rimur: [102 135  72 131 117  54 115 103]
Dep: [ 79  94  96 157 111 130 131  73]
gik: [134  64  98 117  66 173 141 138]
ref: [100 111 106  99 119 168  89 138]
zimo: [169 135 142  89 168 119  99 131]
Gen: [140 110 152 108 143 106 119 128]
q: [169 135 142  89 168 119  99 131] | zimo
size: [ 79  94  96 157 111] | 5

leku: [157 136 128 224 156 104 154 135 128 155 144]
Gepi: [123 150 124 104 124 123 118 122  98 129 125]
moro: [117 129 124 124 123  98 104 123 150 122 125]
feved: [109 127 123  48 107 133 115 120 122 101 126]
size: [123 150 124 104 124 123 118 122  98 129] | 10
perm: [ 98 104 118 122 123 123 124 124 125 129 150] | Gepi
perm: [ 98 104 117 122 123 123 124 124 125 129 150] | moro

rulab: [148  28 121 175]
fak: [ 47  63 219 132]
giso: [148  28 121 146]
Loleg: [198 145  84 110]
size: [148  28 121] | 3
size: [148  28 121 146] | 4

gavis: [126 130 102  89 139 132 154  53 183 131 110 134 108 133 103 114 141 154
 140 115 129  93 116  96 107 147 122]
Ror: [134 114 119 140 121 150 192 112 163 153 139 107 145 133 115 113 105 131
 186 134 145  91 132 113 109 154  95]
Mizok: [145 148 113 134 186 139 143 115 136 111 153 124  95 106 101 131  90 115
 135 133 116 184 105 153  98 133 107]
niral: [153 139 107 145 133 115 113 106 131 186 134 101 149 136 115 111  98 124
 184 135 143  90 133 116 105 153  95]
rev: [134 186 131 105 113 115 133 145 107 139 153] | Ror
perm: [ 90  95  98 101 105 106 107 111 113 115 115 116 124 131 133 133 134 135
 136 139 143 145 149 153 153 184 186] | niral
rev: [139 153 163 112 192 150] | Ror

zaget: [ 68 156  99  47 194  62 165 139 148 121 186 103 103]
Rado: [178 119 145 114 151 174 125  51 117 210 156 143 181]
Zaro: [210 174 145 142 151 119 117 178 181 156 125 114  51]
rev: [119 151] | Zaro
perm: [178 181 151 145 125 174 114  51 117 119 142 210 156] | Zaro

bilu: [ 66 139 129 119 128 148 203]
zubi: [119 140 129 203  66 128 148]
masu: [169 150 128 166 145 163 199]
size: [ 66 139 129 119] | 4
perm: [ 66 119 128 129 140 148 203] | zubi
perm: [128 140 119 203 148 129  66] | zubi

Masog: [110 172 129 110 127 108 155 111 136 109 122  45 150 100 146 139  98 108]
Meva: [172 108 155 110  45 108 100  99 110 126 122 150 109 111 136 139 146 129]
pige: [127  99 111 172 139 110 108  45 155 122 110 129 150 146 100 108 109 136]
size: [172 108 155 110  45 108 100  99 110 126 122 150 109 111 136] | 15
perm: [108 109 136 127  99 111 172 139 110 108  45 155 122 110 129 150 146 100] | pige
rev: [108  45 110 155] | Meva
size: [110 172 129 110 127 108 155 111] | 8
perm: [ 45  99 100 108 108 109 110 110 111 122 127 129 136 139 146 150 155 172] | pige
size: [127  99 111] | 3

vuro: [135 225  56 162 174 190 157 118]
Lan: [129 145 115 137  71  96 115 139]
nirot: [145 115 137  72  91 133 111 115]
namo: [130 130 123 133  72 102 115 128]
mig: [169  56 225  87 112  52 119 106]
nefum: [135  75 193 162 161 188 151 144]
dafop: [106 225  56 113  87  52 119 169]
rev: [128 115 102  72 133] | namo
rev: [ 71 137 115 145] | Lan
perm: [144 151 188 161 162 193  75 135] | nefum
perm: [169 106 225  56 113  87  52 119] | dafop
q: [106 225  56 113  87  52 119 169] | dafop
perm: [169 119  52  87 113  56 225 106] | dafop
size: [135  75 193 162] | 4

Dupo: [120 125 119 142 124 122 133 179 111 129 130 114 120]
tono: [120 125 119 142 124 122 133 179 111 107 128 126 167]
tulaf: [ 97 129 113 127 112 140 117 124 161 109 127 108  60]
Ranaf: [139 110 156 108 131 129 118 156 130 116 131 112 163]
Nedo: [107 127  90 121 120 127 138 121 135 134 142 185  72]
gan: [136 125 118 127 130 123 145 155 140 160 152 135  69]
tasip: [125 138 105 129 155 134 119 135  69 152 130 140 130]
dolub: [125 138 152 123 127 127 110  89  89 117 123 138 184]
nep: [126 146  97 145 117 141 144 109  62 120 128 152  90]
Mogiz: [122 127 127 129 148 127 114 143  80 122 131 120 132]
Mal: [119 127 127 127 129 148 139 126 141 149 123 109  43]
tof: [125 105 135 155 134 139 119 130 152 129 140 130  69]
size: [125] | 1
rev: [149 141 126 139 148 129 127 127 127] | Mal
size: [125 138 105 129 155 134 119] | 7
perm: [ 69 105 119 125 129 130 130 134 135 139 140 152 155] | tof
perm: [167 126 128 107 111 179 133 122 124 142 119 125 120] | tono
size: [122 127 127 129 148 127 114 143  80 122 131 120 132] | 13
rev: [127 148 129 127] | Mogiz

puneg: [119 111  61  40  87 133]
doza: [ 62 124 146 220 162 127]
zerel: [ 99 110 134  83 147  91]
toda: [221  55  96  84  84 107]
difoz: [ 61 119  87  40 111 110]
perm: [110  99 147 134  91  83] | zerel
rev: [ 87  40  61 111 119] | puneg

Gafun: [111 102 183  58 160 201 202 101 144]
tuto: [ 66 102  58 183 202 201 160  56 140]
nogus: [159 201 102 142 161 166 155 106 155]
rev: [160 201 202 183  58 102] | tuto
size: [ 66 102  58 183] | 4
q: [111 102 183  58 160 201 202 101 144] | Gafun
perm: [102 106 142 155 155 159 161 166 201] | nogus
rev: [144 101] | Gafun
rev: [155 166 161 142 102 201 159] | nogus

mudi: [111 162 102 151 121 122 129 147 167 138 129  96 138 107]
Vef: [122 167 102 129 122 129  96 151 138 147 162 138 107 111]
gab: [160  76 103 110 140 112 141 135 108 114 169 125 138  90]
Gati: [140 113 108 125 152  86 162 122 104 109 162 152 109 143]
vefaz: [127 150  92 182 125  85 151 115 137 128 177 141  96 108]
tem: [136 123 110 126 156  81 167 120 103 109 160 158 104 152]
size: [140 113 108 125 152  86 162 122] | 8
perm: [129 122 129  96 151 138 147 162 138 107 111 122 167 102] | Vef
perm: [104 167 126  81 136 156 109 160 120 103 123 110 158 152] | tem
perm: [107 138  96 129 138 167 147 129 122 121 151 102 162 111] | mudi

